The rows of Z fall into several groups, which share some directions, and each row is roughly a mix of its group's hidden directions.
Z:
[[ -58  -39  -39   33   -7   44  -17    0   24   -1   41    0  -34]
 [ -61  -40  -21   -7  -17   15  -55    4   18   26   38   -2  -35]
 [   3  -18   20  -25    6  -59  -59  -24  -23   17  -15   40   38]
 [  -1   59  -29   45   13   27   19   41  -23  -17   11  -44  -29]
 [ -46   18   -4   43   -4  -34  -29  -11  -34   13  -46    1  -57]
 [  35   27   52   11    9  -33    2   18   40  -12   40   -9   57]
 [ -11   -3   33   -1   22  -67  -43  -21  -15    5    4   25   60]
 [ -28  -73   -5   66   -7    2    9   20   20   12   -3   12  -36]
 [  63   13   20  -17   30  -11   59   40   28  -20    3  -15  -26]
 [   8   56  -29   31   42   11   32   41  -30  -29   15  -25  -29]
 [  13   -5   22  -10  -12   22   36  -34   20   58   70   -6  -24]
 [  21   12   50   49   49  -17   24   46   17  -13   27  -22   21]
 [ -64  -22   10  -15   -2   59  -12  -35    8   21  -17  -14  -48]
 [  10   13    0   12   46   15   24  -66  -11   60   29    1  -30]
 [  42  -31    6   38   30  -48  -16   -2  -16  -60   -9    2   37]
 [  37    0   17   -9  -44   14   -7  -16   47   22   25   12   73]
 [  47  -23  -35  -11   25  -35   54   44   -2    4   40    7  -24]
 [ -45   27   51   -8  -22   54  -46  -30    3   -6  -19   -1   29]
 [ -11   -4  -14   16   78  -12    2  -23  -29  -26   14  -11  -62]
 [ -13  -36  -20    4  -29  -24   11   51  -11  -78   -4  -22  -19]
 [  12   13   -6    2   58   25   20  -67   -4   51   24   -4  -24]
 [   5    7   24  -22    2  -40   16   62   -6   56   13   39  -37]
 [ -51   -7    4   13  -27  -55   -7    3    1   34  -66   17  -21]
 [  45  -17   28  -34   18   20   -9   30  -34   64   31  -16   24]
 [  18   -3  -16    7  -34  -40   49  -14   18  -75  -27   -4   17]
 [ -47  -54  -28   43  -29   35   25    0   -6   21   -6    9  -46]
 [  -3   -2  -50  -36  -11   29   15    1  -13    8  -42  -12  -78]
 [  17  -50   60  -12    0  -31   -1  -14   31   16    5   27   59]
 [  27   23   39  -24   -1   28   -1   22  -18   83   27   18  -15]
 [  -7   59  -47   19    0   44    5   31  -10  -18    9  -42  -42]
 [ -21   15    7    9   42   10   13  -66   -9   61    6    1  -45]
 [  52   13   43   20   27  -46   -5   30   24  -18   20   -1   54]
 [  30  -35   37  -41   -9  -51  -14  -30   20    9   -8   39   46]
 [ -26  -24  -26   10   36  -50   -2   24  -23  -58  -39   -5  -34]
 [ -42  -10  -19   13   48  -36  -27    0  -18  -54  -48   -6  -30]
 [  30   21  -27  -80    5    7   -3  -10  -10   -4  -39   -4  -53]
 [  33   48   40  -47  -18  -47  -17   -9  -17   26  -41    6   16]
 [ -45  -43  -43   39  -10   44  -15    2   25    1   43    3  -33]
 [ -40   15    6    6   27   36  -63    8   -1   64   22   13  -18]
 [   5   18   15    0   68   37   14  -53  -16    5   50   -2  -26]
 [ -13  -52   32   68  -12   14   13   28   38   11   34    8   22]
 [ -34  -16    0    8  -67  -33  -23   20   13   10  -67    3   19]
 [   7    4  -15   -5    3   45  -13   26  -17  -90    6  -30   21]
 [   8  -63   40  -39  -16  -18  -19  -36   28   20  -17   36   30]
 [ -20  -39  -28    4   11  -38   10   40  -19  -65  -16  -19  -43]
 [ -21  -64  -22   39   -6   17  -13  -24    7   -5   33   16  -63]
 [  -3   35   48  -19   -6   59  -24  -15   -6   64   23    3  -10]
 [  50   67    9   -3    1   -1   -9   20  -34   57  -13   -6   31]
 [  39   57   21   15    2   10   -2   12  -51   67    8  -14    7]
 [   7   44   23   58   25    1   27   49    6  -15   37  -38   19]
 [ -52  -44  -40   39   -9   38  -16    0   24   -4   44   -1  -31]
 [  40   39   40   25   28  -23   10   44   19  -17   27  -27   47]
 [  -7   30   -7   -1  -24  -22   48  -17   17  -75  -47   -4   15]
 [   7    7  -31  -17  -12   68   46   19   16   -4   -9  -32  -56]
 [   8  -38   -4  -61  -14  -33  -37  -37  -11   20  -38   42    1]
 [   3  -42  -18  -58  -19   -9  -36  -42   -9   14  -43   38  -23]
 [ -32   53   49   16   -9    7  -54   -5    1   22   13  -43   32]
 [  49   11   17  -53    8  -17   23   29    1   -8  -21  -11   71]
 [  48  -43   68   -4   -1    7   16   17   58    8   12   10    2]
 [ -31  -38   21   80   -4   -2    8   19   18    6   33    5   44]
 [  62   42   42  -18   24   -5   39   39   24  -11   16  -25   -8]
 [  13   13   32  -13  -40   48   22  -29   22   54   50    0   20]
 [  29    8   -4   18  -34   -9   -1  -47   31   83    5    7   23]
 [ -58   14    7   38  -40  -33  -13  -11  -20   23  -52    7  -37]
 [ -22    6   11  -33   17   26  -46   -5   44   67    5   41  -12]
 [  21  -26   -3   18   22  -32   31  -18  -10   38   56   -5  -64]
 [ -10   44   14   -6   45    0    2  -36    4   76  -11   39   -4]
 [  16  -14  -34  -30  -18  -31   40    9   48  -57  -25    4   37]
 [  66   38    6    5   35  -10   39   48   13  -33    6  -26   -9]
 [  37  -41   52    5   31  -45  -11   15   34   -3   -4   16   50]
 [  37   52   -1   17    2  -30   48   -1    1  -45  -37   -2   46]
 [ -11   74    2   -9   14  -34  -24    9   16  -16  -47    6   51]
 [  17  -59   30  -32  -20  -27  -26  -29   29   17  -16   34   46]
 [ -39  -12  -43  -34  -42   40   -3  -38  -24   20  -16   17  -44]
 [ -46  -13  -55  -12  -10   17   -3  -32  -45   13  -41    5  -49]
 [  11   24  -24   37  -27  -25   36    5   -6  -70  -17  -28   42]
 [  13   46  -46   50  -22  -29   -4    9   12  -46  -25   -2   43]
 [ -15   60   27  -51  -21  -18  -35   -8    6   50  -33   11   -3]
 [   4   51   15  -59   -9   -3    1   18   35   19  -30    6   62]
 [  39   51  -11  -11  -10  -28  -21   18   35   46   -7   20   57]
 [  45  -51   59   -2   -5    0   19   15   65    6    6    9   -5]
 [  49   64   14  -37   32  -39   -4    9   -9  -26   10  -10   38]
 [ -12   11  -24    1   -1  -14  -36   41   -8  -56  -68    3   35]
 [  45   -2   32  -43   12   12   -3   34  -36   57   21  -22   37]
 [  43   -3   -2  -10   16   43   10   16  -11  -59   67  -20   10]
 [ -10   61   28    7   19    3    0   12  -76   20   -8  -39   -9]
 [ -64  -45  -28    1  -18   28  -44    4   22   13   36   -4  -33]
 [  52  -26  -32  -13    0  -30   -4   68    7  -47    8    0   25]
 [ -10   45   20  -36    2  -30   36    3   -1  -54  -48  -20   38]
 [ -55   23  -60    1    3   13  -24  -30  -63   -6  -13    6   -6]
 [  24   47  -35   30   35    7   42   42  -19  -36   14  -22  -32]
 [  48    2   -7  -10   28   42   11   10   -5  -49   71  -19    7]
 [  -3   43    8   -9   58   11   -5  -40    4   69  -10   32   -3]
 [ -28   -9   -7   21   65  -18    4  -55  -19   -4    3  -10  -61]
 [  59   34    5    0   12  -57    9   24  -12  -20   20   15   57]
 [ -15   56  -45  -40    6  -14  -17  -31  -65   -6  -18    2   -4]
 [  15    0    8   19  -28  -41   12  -24   15   90   -5   28    3]
 [  -3  -49    4   52   -6    4   14  -27  -43  -36   22  -16  -56]
 [  39  -45  -13   55   43  -11   16    9  -15  -53   15   -4   25]
 [ -47   34   -4  -40  -49   41   -2   -3   23   52   -1   -1  -28]
 [  54   19    5  -16   25   54   14  -17    8   14   70   -4   18]
 [  -4  -10  -10   -3    1   14  -19   28   -6 -102   -4  -20   26]
 [  17    2   10   16  -28  -22  -17  -50   34   79   -5   17   27]
 [  48  -38   60    5   -3    3   18   27   65    6   17    3    6]
 [  26   -6  -36  -19  -16  -44   50   10   22  -64  -28   -7   23]
 [  50  -51  -14   32   -7  -24   45   -2  -13  -60   10  -12   11]
 [ -20  -13  -30   19    9   22  -16  -55   13  -68  -25  -35   29]
 [ -14  -30  -37    3   -3  -49   20   58  -16  -46  -31   -7  -33]
 [   4  -42  -32  -17  -16  -14   30   -6   67  -55  -14   23   18]
 [ -13   12   14    7    6    8   18  -47   -6   92    1    6  -38]
 [  61   24   21   13   19  -51    3   31    7  -22   24   10   56]
 [   6   -2   38  -10  -32   41   16  -43   22   52   59   -9   -2]
 [ -56  -18   -3   18   -9  -48  -13   10  -21   -4  -67    2  -41]
 [   6  -48   54   45   -8   -2   19   26   58   10   33    5   10]
 [  -6   -8   -2   20   67  -10    2  -57  -28   24    9   -7  -57]
 [  -7  -55  -28   51  -13   22  -25  -16   14   19   45   20  -46]
 [  25  -43   41  -38   -6  -40  -14  -35   32    2   -5   36   45]
 [ -36  -52    7  -16    4   22  -39   -3   -5   47   42    2  -52]
 [  11  -10  -16   -4  -17   -4  -13   58   -1  -89   -3   -7   28]
 [ -21  -52   35   66  -20   12   23   21   36   17   30    5   18]
 [   1  -30   53  -79   20   23    6   -2  -10   41   -1    3  -21]
 [ -29   -3  -20   43    2  -28  -15  -32   36  -70  -28   29  -11]
 [ -27  -61   16  -17  -38    6  -42  -40   29   25   -8   28   30]
 [ -58   45   14   -5   31   11  -63   10   16   41    1    8   16]
 [  23   47  -16   16  -13  -35   38    9    9  -54  -33  -11   52]
 [ -29  -89   14   11  -28    4   -7  -27   23   24  -10   34   10]
 [  47    2   31  -40    1   15   14   33  -39   53   21  -29   33]
 [  -5  -11   12  -10   -7  -77   14   59   12   24   -1   41  -24]
 [ -54  -49  -33   11  -33   36    8  -23  -18   26  -15   19  -44]
 [  25   58  -10  -24  -15  -23   -8   24   39   39  -11   14   61]
 [ -37   68    4   29  -15  -17   21  -31   -2  -45  -43   -1  -19]
 [  40    9   15    6  -44   15  -12  -31   36   37   25   10   66]
 [ -31  -20    5   46   -2   11  -50  -20  -32   29   35   -1  -58]
 [ -39  -69    1   26    8    9    2  -24   -7  -34   29   -5  -58]
 [   1  -44   -5  -43    1  -48  -43  -31  -20   17  -44   40    6]
 [  58   -6   -8  -30   34   40   18    5   19  -22   57   -6   38]
 [ -31  -41  -44  -31  -36   14  -13  -42  -14   16  -31   27  -44]
 [  42   58   20   19   10   28    2    9  -36   69    4    0    9]
 [ -57    4  -30   12  -14   58    6    0  -18   21  -11  -26  -60]]

One row of each group comes first, with its name. Which group is each row after those in?
[ -2 -61 -31  48  -3  13 -18 -15   2  10  39  18 -59] => K
[ 14  81 -17  17  30   5  18  30 -30 -25  13 -37 -24] => P
[ 38  17  21 -17 -25  40  32  -5  12  63  54   8  16] => E

[-14  -5  22  84  22  18  23  43  18  -8  22 -33 -12] => P
[-56 -29 -33 -15 -23  43  -4 -30 -10  20 -21   4 -60] => P
[ 14   4 -27  13 -26 -41  31 -10  18 -80 -36   0  22] => K
[ 49 -29  10  36  41 -38   7   3 -15 -56  -1   0  43] => K
[-70  23  30   4  16  25 -19 -62   0  20 -25  -2 -26] => E
[  8  -7  -9  -3  57  16  36  -1 -24 -49  56 -14 -42] => E
[-29  59  39  15  -9   4 -62 -12  -8  12  21 -32  35] => P
[-13 -34 -31   4 -69 -18  30  50  -3 -32 -22 -26 -11] => E
[  9 -13   1   9 -15 -86   1  44   8  34 -14  38 -16] => E
[ 55  32 -26  14   3 -49  23  44 -12 -20  19   9  48] => P
[ -6  28  35  28   1  30 -37  -3 -58  58  23 -16 -21] => K
